In the rows, 128 means zero.
runs of hidden systems:
path 1, z_621 (10 x 18):
[[ 65 134 161 151 109 108 105 156 157 171 120 125 118 199 133 108 139 116]
 [156 165 102 103 180 152 141 157 120 136 148 173 109 137 117 157  63 160]
 [139  86 172 128 125 191 166 102 141 139  85  85  99  90 120 128 139 108]
 [104 126 119 174  95  84  96 113 141 154  96 156 136 194 105 141  97  96]
 [121 108 118  83 142 122 197 159 102 119 159 172 113 121 139 128  72 159]
 [151 105 160 132 130 200 114 118  82 107  66 113 117 137 132 118 162  91]
 [148 118  88 176  90  63 121 107 130 132 107 145 157 114 109 158  85  91]
 [ 86  90 134  87  98 111 180 136  89 107 163 142 125 145 146  88 136 167]
 [157 150 132 114 157 155  72 130  82  80  83 154 142 137 138 137 158  99]
 [172 108  93 169 107  81 151 119 129 132 137  88 160  57 134 131 120 106]]
path 2, z_146 (10 x 18):
[[167 133 107 167 162 190 119  99 105 125 153  94 170 167 138 114 121 143]
 [118 138 148  87  99 121 121  85 119 126  59 130  69 144  84 135 147 117]
 [112  76 132 150 100 100 176 176 119 159 151 164 153 101 140 105  93 132]
 [173 136 112 130 187 174 132 112 125  80 138  90 124 140 169 169 114 106]
 [148 150 116 147  72 117  86 117  95 153  67 118 116 108  75 110 162 115]
 [ 73  78 154 115 125 110 162 119 114 111 137 177 173 168 145  95 103 140]
 [163 132 115 106 156 110 139 148 147  90 131 112  85  75 161 192 130  95]
 [147 156 105 182  97 144  80 140 100 151 118 104 189 109 122  90 150 129]
 [ 89 119 146  82 140 109 117  64 132  89 113 165 133 198 114 134 127 140]
 [129 108 134 107 110  79 152 179 146 135 142 134  94  48 142 143 157 124]]
path 3, z_568 (10 x 18):
[[166 155  71 134 129 135 156 166  98 121 149 114  82 132 142 165  74 128]
 [111  69 175 107 108 143 176 116 111 126  67 128  96 114 117 110 127 103]
 [145 133 109 184 152 138 124  99 126 139 117  85 157 195 141 123  84  98]
 [134  92  83 120  70  89 171 138  73  94 144 145 111 109 132 141 109 132]
 [ 92 121 176 126 138 120 143 152 110 138  76 109 151 148 160  68 128  89]
 [156 132  83 154 149  88 133  90 137  97 135 125 193 109 142 152  75 107]
 [ 99  88 134 122  58  96 131 135  88 111 145 134 146 118 137  89 184 141]
 [109 188 134 126 171  98  96 173 133 130 105 134 174 140 165 101 111 103]
 [135 105 122 104 129  92 146  77 156  99 155 152 173  59 116 143 128 153]
 [101 135 148 149 105 137  64 151 131 139 147 109 150 145 146 100 214 133]]
path 4, z_660 (10 x 18):
[[121  79 182  82 148 128 156 119 137  98  91 126  94  95 148 138 158  94]
 [117 135 111 169 135 150 101 183 169 142 195 144 137 139 159 174 119 139]
 [119 134 110 117 111  40 129  76 119 108 118 134 187 114 115  96 122 131]
 [118 142 150  81 124 163 132 126 157 105 102 130  58  97 122 182 146 124]
 [106 108 143 165 136 151 126 165 152 168 163 183 182 124 130 119  95 155]
 [141 152 120  87 163  44 131  89 140 122 147  87 129 130 128  99 155 144]
 [136 176 109 117  94 185 103 135 125 133  91 154  93  99  89 172 118 139]
 [106  85 176 142 147 148 165 118 143 170 120 136 174 124 122  76 102 139]
 [161 154 113  96 172  97 115 133 121 128 178  95  75 169 132 133 166 158]
 [139 177 100 146  82 152 101 150  88 145  75 148 156  91  95 116 105 121]]
path 5, z_560 (10 x 18):
[[ 95 130 130 174 114 133 136 189 163 178 151 120 105 158 147 138  98 124]
 [183 125 104 134 168 183 142 104  84  81 130  96 154 119 157 128 114 121]
 [136 132 135 134  86 125  93 113 119 148  63 146  76 129  73 154 150 107]
 [ 77 110 136 150 127 116 162 134 154 136 148  90 136 197 172 111  90 110]
 [174  89 113 116 130 165 134 142  73  72 142 143 112  91 152 160 157 120]
 [131 150 135 160 106  86  89 141 130 168  54 117 130 115 109 111 139  77]
 [ 93  89 128 116 131  88 157  70 134  90 151 121 155 190 149 120 111 132]
 [129 103 134 109  90 137 126 192  94 114 144 161  94  78 142 142 180 136]
 [132 167 138 145 164  82 103 140 146 142  85 109 187 102 149 103 114  84]
 [132  83 118 104 110  95 142  45 125  99 159 145 141 137  96 134 147 164]]
path 6, z_5 (10 x 18):
[[124 130 108 131  69 120 116 135 133 149 176  87  85 118 113 128 190 167]
 [113 177 133  72 148 138 120 103 124  99  67 160 102 151 104 155 101 124]
 [133  69 159 161 147 148 174 112 181 175 149 114 143 101 124 125 104 135]
 [144 161  94 125 115 170  97 172 118 104 172 108  86 129 152 171 166 146]
 [162 147 124 116 128 118 142  84  96 152  54 128 113 133  72 107  89 120]
 [ 85  81 176 141 138 177 137 118 170 136 153 102 128 168 158 120 150 126]
 [170 154  82 149 138 159 116 186  90 111 138 151 121 111 150 168  93 115]
 [160 119 129 129 114 107 142  94  86 164 103  82 128 129  88  54 154 146]
 [ 85 114 157 128 137 159  97 116 143  79 111 138 135 190 167 154 151  91]
 [148 115  99 173 124 110 153 184 107 161 134 163 164  99 135 123  61 117]]
path 7, z_727 (10 x 18):
[[153 164 129 126 149 120  83 188 118 177 135 176 104 116 100 129 146 154]
 [ 94 102 132 127  92 101 183  71 123 137  96 113 138 150 105  96  76 131]
 [132 140 142 118 152 182  97 117 181 106 161  93 111 106 151 173 178 136]
 [138 142 106 142 130 108 143 192  99 175 139 183 138 115 110 112  78 152]
 [142 115 127 127 106 144 153  41 121 113  86  62 135 127 109 106 130 117]
 [116 138 147 128 147 164  94 183 153 147 176 129  83 152 150 149 179 146]
 [122 113 101 137 113 118 186 140  93 125 131 155 176 116 137 106  47 137]
 [183 134 128 130 142 158 102  84 119 109  96  59 111 107 126 134 182 102]
 [ 91 126 142 136 114 113 110 202 113 169 153 166 105 181 134 108 141 144]
 [122 101 114 116 127 134 179  73 116  68 121 115 172 124 154 131  79 117]]
path 8, z_568 (10 x 18):
[[120 126 120 129 126 103 193 105 139 131  94 112 161  95 132 111  45 111]
 [120  56 132 160 106 135 131 105 100  82 140 122 171 151 168 120 149 103]
 [139 165  95 139 115  43 108 159  79 135 112 122 150 139 133  90 127 109]
 [ 76 128 143  97 121 118 170 128 146  99 127 153 190  82 155 106  91 141]
 [147 100 144 150 156  87  79 106 139 101 144 114 180 136 160 124 190 101]
 [128 184  92 135  90  83 101 154 119 151 145 141 166  82 108 105 135 159]
 [ 74 142 169  71 149 155 114 145 148  95 136 177 153 116 154 126 152 151]
 [159 139 136 139 179  76  79 100 184 148 149 108 134 117 116 146 171 127]
 [128 153 109 132  83 178 109 152 134 153 166 147 131  77 100 136 148 185]
 [117 158 165  72 174 164  90 139 132 110 108 159  88 156 127 146 164 135]]
path 9, z_727 (10 x 18):
[[ 90  89 167 154 115 100 115 150 154 129  84 167 146 129 149 146 124  69]
 [128 147  98 127 136  58  85  86 149  87 150 145 173 138 134 159 135 122]
 [128 127 140  72 110  88 125 136 120 121  97 183  82  80  92 149 154 137]
 [ 92 120 178 133 151 110 117  91 192 155  86 155 165 137 108 124 104 112]
 [120 169  88 119 118  89 116 105 191 119 167 112 109 119 120 190 118 147]
 [137 123 141 111 104 141 135 125 131 164 121 185 133  57  67 122 130 175]
 [128 162 147 121 172 148 137  78 170 171 103  97 121 158  92 114  94 142]
 [110 130 107 146  85 148 148 142 178 152 181  90  90 105 127 165 125 158]
 [152 139 119 131 140 192 141 117 103 149 152 151 176  92  98  97 110 186]
 [167 147 124 123 155 157 162 118 112 161 108  54  70 149 116 107 109 127]]
path 10, z_621 (10 x 18):
[[119  72 149 159 105  50 108 137 157 152 139 132 107 143 132 146 176  97]
 [104 201  87  94 112 131 138 159  89 116 143 131 121 155 136 110  89 166]
 [159  90 161 122 176 193 125 102 138 112 125 147 160  75 126 134 150 134]
 [138 130 121 158  99  55 107 123 145 148 104  80  91 147 125 141 156  82]
 [ 77 160 100 116 104 143 151 145 126 126 175 156 168 144 139 118  76 181]
 [164  96 175  92 188 157 114 129 120 124 118 151 103 107 119 129 183 133]
 [141 165  96 168 107 106 118 113 146 129  93  54 123 130 140 145 109  77]
 [ 85  97 131 142  93 132 146 144 141 153 186 180 161 127 120 122 108 181]
 [152 145 153  63 176 126 116 123 101 111 100 139  72 152 115 123 166 132]
 [139 150 107 174 130 155 134 122 151 120  99  78 175  99 158 143  81  78]]
path 11, z_203 (10 x 18):
[[146 173 120 107 175 143 120 180 125  93 111 125 106 112 174 170 107  91]
 [161 124 102 193  91 117  88  90 124 149 103 117 183 106  94 119 133 112]
 [ 96 104 149  84 136 144 146  85 100 106 138 143 111 208 121 102 136 161]
 [124 128 122 118 122  76 145 191 128 117 107 155  94 100 159 169  99  82]
 [149 125 111 188 121 182 116 132 116 134 137  87 196 104 155 105 133 115]
 [123 150 133  69 155 104 110  62 117  86 118 164 145 157 102 122 139 160]
 [ 92  85 133 135  72  66 168 168 127 159 127 148 103 116 128 121 117 120]
 [134 142 131 133 163 208 147 164 132 108 158 104 151 107 187 130 115 132]
 [164 164 114 114 146  70  79  82 136 118 109 142 167  90  95 132 156 132]
 [ 79  91 144 135  72 124 158 120 129 168 148 134 120 162 103  88 132 168]]
path 12, z_146 (10 x 18):
[[125  79 169 159  96 132 108 155 122 143  80 151 142  85 129 117 169  83]
 [123 142 104 136 157  70 137 129 112  97 134 121 166 178 174 119  82 100]
 [156 126 103 102  87 137 112 104 101  74 130 136 112  73 115 167 178 141]
 [106 124 176 140 147 113  89 151 133 148  96 152 192 122 144  78 155 103]
 [110 149  88 111 128  61 138  91 164  85 160 125 131 149 145 172  95 127]
 [138 125 132 122 102 152  89 169 116 124 162 130 116  85 137 130 215 153]
 [108 184 152 116 190 113 102 115 162 146 110 140 182 151 124  97 100 137]
 [108 109 109 125  78  96 138  92 176 121 172 113  93 120 111 179 142 150]
 [120 147 155 120 154 167 107 207 117 157 162 133 117 141 159  97 171 152]
 [148 174 112 114 172 123 132  70 168 149 118 124 138 125  83 140  71 151]]
path 13, z_660 (10 x 18):
[[154 103 150 164 186 158 138 140 114 168 136 101 137 184 146  88 116 121]
 [176 136  86 146 108  89 107 133  64 133 141  84  99 161 124 110 164 125]
 [128 136 118 143  82 182 136 122  76  99  63 101 132 136 140 122 108  89]
 [143  43 154 164 147 144 145 133 114 126 130 126 112 172 157 137 132  90]
 [130 122  91 151  98  92 108 174  89  93 176 107 137 144 179 131 168 117]
 [124 135 104 140 101 111 119 101 118  70  73 127 159 123 150 164  98  69]
 [111  42 157 142 104 135 148 118 155 107 133 152 108 111 142 178 144 101]
 [ 77 130 120 123 121  99 113 167 152  89 191 149 163 137 187 140 143 139]
 [134 148 109 107 138  53 112 105 150  91 102 160 152  90 128 170 108 100]
 [104 103 151 117  95 158 138 112 188 128 131 141 119  59 112 175 145 141]]
path 14, z_560 (10 x 18):
[[142 111 120 127 133 101 158  97 110 108  70 164 164  97 111 136  62  97]
 [108  80 164 133  98 117 116 100 157 145 141  88 104 135 123 113 213 137]
 [111 172  89 117 132  87 112 193 106  99 160 157 140 152 172 146 108 127]
 [153  89 151 125 126 143 165 100 105 135  88 137 170  55 107  89 118 122]
 [108 151 145 112 143  84  73 106 177 129 139 107  98 162 125 143 195 131]
 [107 129  89 134 100 104 165 161 114 129 172 174 160 121 138 128  65 159]
 [152 127 171 101 160 182 127 121 113 130 101 100 142  72 127  85 179 137]
 [126 167 109 123 145  69  85 106 183 135 128 154 109 151 102 186 114 126]
 [113  99 114 149  90 157 179 128 114 152 175 118 157 125 124  90  99 176]
 [152 171 150  82 181 178  93 152 113 104 109 131  98 122 141 134 170 129]]
path 15, z_203 (10 x 18):
[[174 148 147 138 187 157  85 126 108 148  69 162 137 140 104 128 117 105]
 [116  96 108 162  98  84 143  67 144 127 117  95 120 185 116 145 105 101]
 [114 118 118 121 100 172 116 180  71  87 132 156  93 171 158 150 148 120]
 [175 137 120 141 164 112 136 128  94 131  63 136 163  99 129 113  76  80]
 [ 88  92 127 154  87 125 120  63 142  88 130 108 175 166 144 131 137 111]
 [121 121 117  93 136  99 127 176  64  99 154 199 122 159 144 123 127 147]
 [134 124 118 129 113 111 183 130 116 124  92  96 163  59 146 101  81  96]
 [ 91 111 154 130 132 153  95 103 159  92 152 144 196 124 155 127 170 136]
 [135 141 107  95 139  46 148 142 103 140 168 172 134 127 109 102 113 174]
 [ 97 117 140 109  79 159 186 136 146 125 124  86 123  57 143 117 127 133]]
path 16, z_5 (10 x 18):
[[205 145 106 167 159 124  80 115 119 152  94 140 125 111  86 158 123 109]
 [ 79 130 130 143  76 126 153 101 148 149 126  65 112 180 125  99 125 131]
 [119 112 137  93 149 183 145 161  95  83 125 189 120 140 153 156 102 133]
 [195 117 131 169 175 110 129 146 125 186 129  92 144  91 118  96 137 117]
 [100 147 104 138  69 148  93  95 116  87 122  77 127 166 142 137 165 117]
 [112 108 138 121 131 113 149 148  95 139  92 207 129 167 108 127  68 122]
 [136 116 149 130 171 128 147 159 140 142 171  78 156 101 180  82 159 133]
 [164 138  85 144  95 128  76 106  92  80 113 142 140 113 121 172 158 107]
 [ 90 130 142 134 107  62 138 127 133 181 104 146 131 175  92  84 102 135]
 [ 88 120 148  85 153 153 157 141 146  69 163 123 149 114 195 132 132 133]]

runs to name:
path 17 (2 x 18):
[[163 127 136 170 121 192  79 131  82 149  97 124 137 157 108 108 164 119]
 [125 131 111 158 141 115 141 122  99 126 117  91 142 212 156 103  84  96]]
 | z_5
path 18 (2 x 18):
[[109 103 141 120 149 132 111 117 139  99 160 191 204 102 142 128 133 154]
 [124 127 110  95 124  42 166 125 113 132 166 116 145 102 132  82 131 161]]
 | z_203
path 19 (2 x 18):
[[ 87 124 126 161  85 105  72 106 164 114 129 121 131 178 132 161 168 107]
 [119 170 114  92 146  79 142 181 124 142 157 166 143  96 129 107  93 167]]
 | z_621
path 20 (2 x 18):
[[107 122 117 168 113 170 162 140 139 115 141  62 148 139 189 129  95 102]
 [153  80 116 140 136  90  99  88  93  90 140 168 136 184 125 153 147 114]]
 | z_660
path 21 (2 x 18):
[[ 75 100 144 113 115  93 167 150 152 119 176  94 117 153 180 108 148 132]
 [154 148 121 104 135 148 100 157  97  91 105 186 152  64 133 156 135 124]]
 | z_5
path 22 (2 x 18):
[[169  93 128 144 164 120  95  54 141  98 139 138 164 137 118 156 154 125]
 [ 92 147 115 105  85  64 127 147  86 135 129 127 100 188 122  88 137 143]]
 | z_203
path 23 (2 x 18):
[[ 90 173 108 149 127 138 127 181 152 128 173  97 136 168 185 131 101 127]
 [181 150 104 109 148 150  93  94 116 133 150 149  99 133  77 159 151 176]]
 | z_146
path 24 (2 x 18):
[[ 91  99 178 110 152 140 178 157 150 137 108 120 141 106 169 101 103 106]
 [179 108 108 145 155 101  88 107 156  98 161 117 134  99 142 182 179 113]]
 | z_560
path 25 (2 x 18):
[[131 106 134  97 134  44 150 166  87 117 140 115 109 128 161  93 159 112]
 [159 175  90 146 129 175  96 130 132  90 113 109 133  96 151 187 112 101]]
 | z_660
path 26 (2 x 18):
[[116  99 134 169 112 119 156 136 147 190 115 170 148 128  93 122  62 131]
 [145 123 134  75 163 126 149  97 117 104 174  85 118 121 142  92 177 172]]
 | z_660
path 27 (2 x 18):
[[ 86 110 117 116  77 100  97  88 127  78 150 170 168 144 127 145 158 145]
 [130 107 134  99 134 100 176 183  71 146 143 165 127 117 133  78 111 154]]
 | z_203
path 28 (2 x 18):
[[143 128 119 150 112 136 171 149 170 174 151  65 112  61 133 132 116 132]
 [117 142 117 121 135 157  96  57 123 106 148 145 165 189 102 124 128 172]]
 | z_660
path 29 (2 x 18):
[[148  70 155 113 153 137 169 166 106 117 124 170 136  69 151 135 122 112]
 [161 152 106 173 145 129 116 117 134 112  93  63 165 114 160 138 105  69]]
 | z_146
path 30 (2 x 18):
[[141  73 153 164 148 188 119  98 100 120 107 135 148 182 133 125 129 106]
 [128 101 122 144 106  69 131 183  92 132 152 102  95 162 166 110 165 103]]
 | z_660
path 31 (2 x 18):
[[109 149 124  82 124 136  98 113 125  59 119 148  91 156 146 187 153 114]
 [138  74 154 143 150  71 132 163 142 150 121 188 146  90 131 136 121 102]]
 | z_727
path 32 (2 x 18):
[[102 167 144  91 101 127 120  80 138 138  80 135 151  98  75  87 136 159]
 [ 77  72 159 144 116 107 141 146 184 136 163 169 129 147 148 160 120 121]]
 | z_146
path 33 (2 x 18):
[[141 111 108 122 115  49 146 139  99 167 144 174 109 142  83 111 106 163]
 [102 118 143 116 108 187 181 146 139 113 121  66 103  96 171 127 120 113]]
 | z_203
